In the rows, zero is written as 100.
Each named move below is a turn or a mirror, shown by a few rows before and after it. Which moves, in which order, take the first row of each later pair to the second? The first pair is answered.
j_346 (before -> after):
[ 66,  85, 137, 109,  91,  99, 118,  77, 124,  73, 105, 116, 115, 139,  90,
 105,  90, 119] -> [110, 131, 140,  80, 101,  79, 118, 105, 125,  87,  67,  98, 119,  97,  81,
 129,  91, 117]
[122,  91,  92,  73, 163, 100,  68,  82,  92, 114,  35, 100, 100,  55, 135,
 104, 112,  50] -> [ 74,  38,  92, 105, 151, 122,  66,  52,  92, 100,  77, 120,  94, 100, 145,
  79, 112,  51]
[ 95, 119,  67, 105,  99,  95,  80,  99,  86, 132,  72,  82, 103, 115, 106,
 105, 103, 113] -> [ 80, 104,  67, 115,  95, 103,  79,  89,  86, 127,  84,  88, 100, 129, 108,
  96, 102, 114]
j_566 (before -> after):
[ 89, 110,  77, 137,  86,  80,  89, 114, 108, 107,  85,  74,  85, 112, 101,
 115,  92,  85] -> [ 91,  94,  80, 133,  65, 105,  85, 110, 109,  97, 125,  91,  92, 123, 103,
 112,  92,  90]
[126, 130,  99,  98,  95, 100,  77, 115,  96, 108, 107, 111, 102,  76,  92,
 111, 102, 107] -> [126, 130,  99,  96,  92, 104,  78, 114,  97, 108, 112, 114, 103,  79,  91,
 111, 103, 106]
[102,  84, 127,  83, 119,  84,  86,  97, 131, 113,  89, 112, 108,  69,  97,
 124, 107, 112] -> [103,  75, 130,  80, 107,  96,  84,  95, 132, 108, 111, 119, 111,  75,  96,
 123, 108, 114]
j_326 (before -> after):
[127, 108, 102,  81, 107, 108, 106,  94, 100, 123,  73,  84,  81,  80, 102,
  95, 106, 105] -> [124, 110, 103,  83, 107, 104, 109,  94, 101, 122,  71,  80,  80,  83,  99,
  97, 103, 106]
[ 89, 110,  95, 103,  94, 115, 118,  93,  82,  92, 123,  94,  97, 119,  98,
  88, 101, 114] -> [ 92, 111,  96, 103,  93, 119, 114,  93,  82,  96, 125,  96,  99, 118, 100,
  87, 102, 112]
[107, 111,  95, 125,  72,  82,  93,  97, 119, 111, 116,  87, 100, 109,  97,
 116, 111, 113] -> [119, 101,  95, 120,  73, 107,  86,  94, 116, 114, 124, 105, 106,  98, 104,
 112, 122, 104]

(two moves a pair)
[110, 105,  93, 100, 110,  92,  75,  94,  99, 126,  55,  99, 106,  59, 103,
 109, 117,  84] -> [ 70,  68,  91, 126, 107, 102,  76,  72,  98, 118,  76, 110,  99,  92, 111,
  89, 117,  84] | j_346 then j_566
[ 96, 142,  69, 142,  94,  85,  86, 136,  69, 133,  68,  49, 112, 131, 125,
  91,  98, 105] -> [109, 108,  66, 141,  91, 140,  63, 127,  61, 141,  97,  92, 128, 123, 144,
  76, 122,  87] | j_326 then j_346
[116, 116, 121, 103, 116, 112, 105, 105, 121,  87,  75,  95, 112,  92,  83,
  92, 105, 131] -> [110, 111, 123, 104, 104, 115, 107, 103, 123,  77,  95,  94, 111, 106,  79,
  92,  99, 137] | j_566 then j_326
[115, 105, 105,  97, 119,  82,  91, 107, 105, 111,  68, 102, 104,  71, 100,
 112,  98,  90] -> [ 73,  68, 104, 122, 111,  92,  97,  83, 105,  97,  97, 112,  98, 111, 103,
  92,  93,  96] | j_346 then j_326
[150, 120, 131,  73,  61,  96,  63, 127, 113, 119, 153, 100, 125,  77,  59,
 162,  79, 104] -> [ 59,  47, 122, 135,  66, 107,  68,  80, 109, 104, 176, 115, 106, 147,  77,
 118,  78, 102] | j_566 then j_346
[ 96, 108,  84, 127, 100, 113,  78, 113,  76, 120, 110,  99,  98, 109, 130,
 100, 110,  94] -> [107, 113,  86, 120,  95, 118,  78, 116,  77, 121, 116, 100, 102, 105, 129,
 106, 110,  95] | j_346 then j_566
[112,  96, 135,  78, 122,  96, 120,  99, 113,  93,  70, 124,  98,  80, 105,
  77, 103, 109] -> [117,  89, 139,  73, 110, 110, 119,  99, 114,  88,  94, 133, 103,  85, 105,
  77, 102, 111] | j_566 then j_346
[126,  95, 102,  88,  97, 118, 106,  88, 127, 100, 108, 124, 100,  80,  98,
 116, 106,  83] -> [115, 103,  97,  96, 117,  96, 109,  86, 126, 108,  71, 110,  94,  76,  99,
 114, 105,  79] | j_346 then j_566
[ 90,  79, 109, 136,  85,  66,  75,  84, 103,  95, 107, 122, 113,  85, 100,
 107,  71,  87] -> [115,  96, 109, 121,  92,  66,  73,  95, 104, 102,  92, 121, 119,  62,  99,
 115,  74,  83] | j_326 then j_346
[ 90,  76,  72, 104, 117,  94, 120, 119,  45,  78,  93,  83,  90, 101,  84,
  65,  98, 142] -> [104,  74,  77,  93, 101, 113, 117, 122,  45,  73, 121,  93,  98,  99,  83,
  68,  99, 145] | j_346 then j_566
[124,  99, 104,  93, 119, 118,  95,  90,  99, 123,  91,  85, 109,  79, 106,
  97, 127,  94] -> [118,  85, 107,  95, 107, 132,  94,  84,  99, 117, 114,  94, 110,  89, 108,
  93, 127,  96] | j_566 then j_346
[102,  94, 109, 109, 100,  93, 107,  74, 118, 102,  89,  85,  98, 102, 105,
 100,  96, 117] -> [106,  90, 112, 105,  92, 103, 105,  74, 117,  98, 106,  92, 102, 106, 104,
 101,  96, 120] | j_346 then j_566
[111, 138,  80,  91,  44,  99,  92, 142,  73, 102, 155, 109,  95, 121, 119,
  75, 107, 100] -> [130, 148,  70,  88,  77, 100,  82, 147,  65, 125, 104, 113, 100,  86, 131,
  73, 124,  78] | j_566 then j_326
[102,  95, 118,  81,  92,  89, 120,  97, 128,  82, 106, 106, 103,  79,  77,
 117,  84, 114] -> [ 89,  97, 115,  91, 105,  75, 122,  93, 125,  86,  83,  97,  97,  82,  80,
 113,  84, 111] | j_346 then j_566
[137, 147,  69, 107,  76, 102,  88, 119,  64, 130, 102,  97, 108,  96, 113,
  98, 102,  95] -> [117, 116,  70, 119,  63, 124,  87, 104,  65, 121, 138, 113, 110, 120, 119,
  85, 102,  96] | j_566 then j_346
[105,  78, 122,  64,  89, 121, 118,  99, 127,  69, 125, 126, 108, 100,  82,
 110,  91, 107] -> [119, 112, 119,  58, 110,  90, 122, 112, 126,  82,  73, 104, 102,  76,  78,
 120,  89, 103] | j_346 then j_566
[ 88,  95,  80, 133,  81, 100,  95, 100,  91, 110, 121,  79,  91, 132,  97,
  89,  91, 108] -> [ 99, 119,  77, 128,  95,  80,  98, 111,  91, 119,  87,  65,  90, 113,  94,
  98,  89, 104] | j_566 then j_346
